A single turn carries every row of the set below to another of its rows. Some are shown first; where does it send the rows asked next?
K_241: [ 20.6 -10.0   5.2  13.0   6.9  -3.1 -17.5  39.5   6.3   2.8 -10.3  -0.7
  -6.2 -14.9 -13.6   6.9  12.1   6.0   3.0  12.9   3.7 -19.9 -15.7 -12.2
 -18.0  25.6 -13.7]
K_191: [ -2.7  11.3  14.2   6.1  -0.7  15.6  37.1  -0.5  11.2   4.1 -19.8  -8.7
 -11.1  -9.6  -3.6 -18.9  -4.5 -15.8 -15.0  21.1   0.1   8.7  14.6 -18.0
  13.9 -21.7   4.4]
K_91: [ 13.3   9.7 -27.1  10.5  14.5   9.3  -8.9  -3.2  14.1 -21.9   0.9  24.4
  12.2   6.6   9.9   2.1  -8.3  -4.6   0.3  -6.0 -18.2 -26.3   4.6   1.0
 -16.6 -15.5 -22.0]
K_527: [ -1.1  13.3 -24.5 -19.3 -13.8  -4.6   3.6   1.1 -18.3 -18.6  26.9   1.0
  14.1  29.1 -16.7   1.7  -6.0   8.5   1.6   0.8   3.4  -0.1  13.5   3.1
 -11.5 -26.7 -10.4]
K_769: [  4.2   6.5  14.9 -10.1  -0.6 -17.4  -1.6  -8.7 -16.7  13.1   6.5 -33.5
   5.7   5.9 -12.2 -22.3  12.4   7.5  24.8  24.7  23.4   0.0  -9.9   4.0
  -7.5  -2.1  -5.5]
K_413: [  8.2 -12.2  16.2   4.0  12.0  28.4  -3.3  31.6  12.7  23.6  -8.9   0.5
 -17.5   1.9   0.9   4.2  19.4  -3.4 -27.6 -14.5 -13.7  -6.5  -4.9   2.4
   0.7  11.4  -0.4]
K_237: [ 10.9  -3.3 -20.0  -5.2  16.3  21.1  26.2  -4.5   4.8  23.1  -5.8   2.9
  -9.0  -7.5  16.3 -15.9 -13.7 -11.1  -1.3  -7.0  22.8  17.8  30.2  -9.7
  17.3 -12.8  -9.2]
K_458: [  8.4   2.6   2.8   2.0  10.4   1.5  25.1  -6.5   9.6  21.1  -6.1   9.2
   2.8  -9.0  -4.3 -26.2  -5.8 -33.6 -10.3   6.0   2.7   3.6  25.0 -16.1
  18.9 -27.8  -9.1]
K_778: [-19.0  10.0 -22.5 -17.5  -8.7   4.8   0.4   0.3 -21.7  -9.1   8.9   4.1
  17.2  32.4  -8.3   9.5 -16.1   6.4   4.9  14.8  10.9  -0.2  26.4  20.9
  -8.9 -11.8   1.4]
K_42: [  9.5 -12.4   5.1  26.1  -8.9  10.5  14.9 -28.6   5.9   4.6   1.7  -1.1
   6.0 -15.9  -4.6 -20.7   9.9  -9.7   0.0  -3.2   8.8  16.1   7.5  13.3
  15.3 -26.0 -19.7]
K_564: [  0.7   4.2  -7.7  -7.1  17.3  -3.2 -24.6   6.8 -11.0   6.5  10.8  11.4
  -4.6  38.4 -16.7   1.6 -14.1   8.8   8.4  -4.9 -14.0 -19.8 -28.1  -2.2
 -22.4  -3.2  10.2]
K_531: [  8.9 -13.8   2.5  -3.5  11.3  -6.5   3.0  49.3  22.3   9.9   0.6   4.9
  -9.5 -15.3 -15.6  10.2  -5.6 -10.6 -14.5  -3.7  -2.1 -16.1  -7.7 -17.2
  -5.2  30.6   1.1]
K_165: [-14.5  19.8   6.0   4.7   3.6   6.9 -12.7   4.7 -25.4   2.7  -1.4  17.8
  -1.7  30.7 -15.3  -2.0 -24.8  -9.9  -2.4  -7.7 -15.2 -20.6 -15.0  20.6
  -0.8   9.1  11.4]
K_746: [  2.5 -15.1   8.9   5.4   0.0   5.8  29.2  19.5  17.5  21.6   3.6  -8.3
 -10.9 -11.7  -2.1 -35.3  -4.3 -26.6  11.9  -2.4 -14.8  11.0   7.9  -5.0
  18.2 -21.5  -4.2]
K_729: [-18.7 -21.5  -4.6   8.9 -12.4  -5.2  -0.6  11.0   0.6   2.6  21.1 -31.8
  -1.2   3.4  -3.4  11.6  10.8  24.0  -1.1  19.7  26.2  14.4 -15.5   0.0
  -4.6  11.4  10.1]
K_376: [ 20.8   3.9  -5.9  -5.6  -0.6   9.7   1.0   9.8   2.5  15.1 -15.8   0.8
  -1.9 -11.2  -3.2  -9.1  18.3 -19.6 -10.3  11.3  12.0  -0.5  25.9 -18.9
   5.7 -32.6 -25.9]
K_333: [ -4.0 -19.4   2.0  -2.2   0.7   4.0  15.1  55.9  25.8  10.8   9.0 -20.2
 -16.3 -11.1   0.9  -7.8  -2.4 -15.0   3.4  -4.5  -7.9   3.6  -7.2 -10.1
   2.3  12.4  -0.2]
K_177: [ -8.4   6.8 -31.3  14.4  -2.9  -2.4 -18.1 -11.3   8.8 -16.7  -4.4  23.9
  10.3  -7.0  -2.5  17.2 -29.1 -20.8   0.7 -11.5   0.2 -18.0  -8.4  14.8
  -1.1  -9.4 -11.8]
K_992: [  4.2   1.2 -11.7  15.7  11.3   5.5 -20.5  -2.3  -9.2 -33.1  -9.2  25.1
   9.9   5.4   5.4   4.2  -8.2 -16.2   4.1  -7.3  -6.1 -18.9   0.0   6.1
 -12.6  -1.2 -34.5]
K_557: [-25.4  11.5 -31.2 -25.0 -14.2  -6.6   1.1   4.2 -11.4  -4.5   8.4   3.9
  10.9  18.8   1.5  18.3 -14.8   2.7  -8.7   6.6   0.5 -13.6  20.3  17.3
   6.0 -11.5  11.4]
K_730: [ -8.8   9.2  23.6  -2.6  -8.4  -8.6  23.2  -2.1  11.0  -6.5  -0.4 -38.7
  -9.0 -12.3 -18.7  -8.8 -12.8  -4.9   7.8   5.2  20.1  13.0 -29.1  -1.2
  -3.8   7.9   5.1]
K_880: [-14.0   4.6   9.9   2.3   3.5 -25.1  15.4  -4.9   0.1   0.1  24.9 -35.0
  10.1  -1.1  -8.1 -17.1 -12.3  -4.2  17.4  20.6  27.2   5.4 -17.1  -2.5
  -3.1  17.6   3.3]
K_43: [  1.9  -0.9 -29.7   5.7   9.1   8.5 -13.7  -8.9  13.1 -10.6 -14.2  30.1
  12.6   1.1   0.4  18.5 -23.1 -14.1   7.0  -5.6  -0.8 -15.5  14.7  20.3
 -14.8 -13.1 -19.0]
K_417: [ -6.8   6.4   0.9  -0.6  14.7  10.5 -25.3  11.5 -16.2   4.4  -3.5  16.3
  -1.3  34.5 -20.1   9.6 -26.7  -6.3   9.4  -8.7  -3.4 -12.4 -16.6  20.8
 -21.8  12.2   2.7]
K_92: [ 16.1 -21.9 -11.2  13.2  16.8  15.3   5.8  35.2   6.4  11.5  -3.0  12.3
 -18.9 -15.0  -5.6   7.7 -20.3   3.1  -0.8 -13.6  15.3   4.6  -6.8 -14.0
  -2.6  36.1  -2.5]
K_863: [-24.5  -7.0  -2.9   5.6   7.0 -14.8  13.3  -4.1 -12.1   5.6   0.7  -7.9
  -9.9  -1.4  11.2 -12.4  10.9  21.6   7.4  -1.4  20.1  20.0  -9.8  -0.1
 -13.2  26.2  30.1]
K_254: [ -8.4  -3.9   3.6 -15.3  21.3  -4.5 -23.5   2.2 -29.6   4.9  -6.7  13.1
  -0.9  41.0  -3.9  -1.2  -2.9   4.2  10.9   4.8 -15.9 -21.3  -9.2   7.5
  -9.9   2.7   5.0]
K_606: [  5.8 -19.4   5.9  -3.4  -0.8  -4.9  19.3  28.0  32.7   5.3 -21.0  -2.0
 -18.7 -28.4 -17.9  12.2  -6.0   4.2  -7.9   6.1  -6.0  -8.7 -11.1 -12.3
  -0.6  10.1  13.0]
K_768: [ -9.4  -7.0 -29.1 -29.5 -12.1 -11.9 -12.4   0.7 -19.4 -16.6   8.0   6.1
  11.5  19.8  -9.4  16.5  -2.0  -1.3   2.4  -0.1  12.1   0.2  15.3   0.8
  -4.3 -23.9 -17.3]
K_927: [-15.8 -15.7   2.9  17.2  -5.4 -10.3  21.1  18.8  14.5   1.1  20.9 -33.3
  -5.1  -9.7   2.7 -26.2  -9.6 -11.9  27.2  15.7   6.7  15.0 -14.1  -5.6
   4.9   1.3   0.7]
K_24: [ -0.1  -3.1   4.3  -2.2   9.0  -0.4  24.0  -3.6 -16.7   9.8  17.4 -24.7
  -3.4   4.0  -1.0 -19.8 -18.8  17.1  23.4  -0.4  28.9  15.6  -3.2  10.5
   4.1  32.0   4.2]
K_919: [ -2.6   0.4  -1.4  15.0  11.4  14.2   9.8  25.8   1.7  -3.1 -15.1  17.2
 -19.8 -16.8   8.0  -3.4  12.4  -4.2 -18.9 -32.0   5.1  11.8  -1.8  -5.6
 -12.7  31.4   6.0]
K_84: [ -4.2  -4.1 -13.2   0.8  -4.8  -3.7  24.1 -19.0  -3.7   7.9 -11.2  11.6
  -9.8 -20.0   1.2 -18.0   9.9  -9.1  -4.7 -28.3  21.2  32.5  13.1  -1.4
   2.7 -16.6   5.4]

K_730 moves to K_191
K_42 moves to K_413
Now these:
K_84 moves to K_919
K_746 moves to K_333
K_557 moves to K_177
K_92 moves to K_24
K_769 moves to K_376
K_564 moves to K_527
K_254 moves to K_768
K_531 moves to K_880
K_778 moves to K_43

